In the rows, 128 means zero.
Where one turn sends some rows of the set: a few examples, then the rows asked
z734: [122 140 120 166 114 117 129 103 154 138 136 124 100 107 150 105 133 127
 114]
z895: [109 122 105 146 143 128 119 129 163 153 142 151 137 129  99 111 128 121
  79]
z137: [139 154 121  84 132 150 144 119 108 119 121 125 149 129 122 121 136 101
 130]
z246: [139 101 119 120  92 140 143 158 146 150 141 143 100 146 101 111 147 107
 123]
z781: [118 150 131 118 131 129 155 116 163 162 137 131 140 128 135  98 110 122
 119]
z155: [121 140 121 151 109 100 138 130 156 150 130 134 101 115 162 123 130 122
  99]
z339: [132  97 130 123 129 129 104 142 121  91 108 114 161 135 110 152 121 111
  98]
z767: [148 124 138 128  98 134 135 101 161 133 122 154  97 126 138 135 151 120
 148]
z920: [127 151 106  82 120 166 147 128 105 137 136 142 138 118 118 141 124 121
 119]
z199: [120 123 116 145 113 110 119 117 170 142 151 129 116 111 155 109 127 109
 102]
z898: [150 110 117 118  99 159 140 126 143 131 144 126  83 146 105 105 115 116
 133]
z757: [117 106 127 152 113 147 103 124  97  96 103 122 138 123  93 147 126 137
 113]
z966: [112 154 129 126 125 133 162 124 157 172 136 141 133 122 130 105 117 135
 117]
z891: [123 152 117 102 122 155 147 133 101 136 124 143 150 116 106 125 165 115
 128]
z160: [121 111 128 134 110 130 116 146  97 105  92 127 132 135 112 169 107 134
  98]
z281: [123 105 136 152 118 154 105 127  92 104 104 115 145 128  95 147 127 128
 115]
z487: [114 153 134 132 131 130 157 115 157 163 132 134 141 123 126  91 129 127
 125]
z132: [127  93 133 127 119 143 100 141 105 107 111 115 157 137 108 155 111 108
 102]
z161: [128 116 124 133 118 139 124 146 102 106  97 124 130 130 112 176 106 145
  94]
z944: [147 113 133 117  98 134 127 105 171 134 135 157 104 126 140 136 145 112
 142]
z519: [155 123 133 125 102 130 155 144 134 132 113 124  87 158 112 103 141 107
 136]
z20: [126 148 109 151 151 137 131  97 148 134 122 130 106 135 111 110  95 138
  92]
z852: [124 110 133 139 112 144 118 150  90 117  96 123 135 134 109 170 111 131
 100]
z173: [127 148 125 147 151  98 142 134 149 142  99 135 126 149 121 113 127 116
  84]
z388: [145 120 135 120  94 127 137 116 165 141 124 162 100 128 144 146 149 117
 139]
z58: [121  92 129 127 116 130  96 139 113  95 109 121 157 133 106 149 118 111
 101]
z587: [121 107 125 155 123 151 108 127 105  97 109 121 145 117  89 148 140 142
 110]

z895 goes to z20
z852 goes to z132
Where do these go?
z891 goes to z920
z487 goes to z966
z339 goes to z587
z734 goes to z155
z246 goes to z898
z388 goes to z944
z58 goes to z757

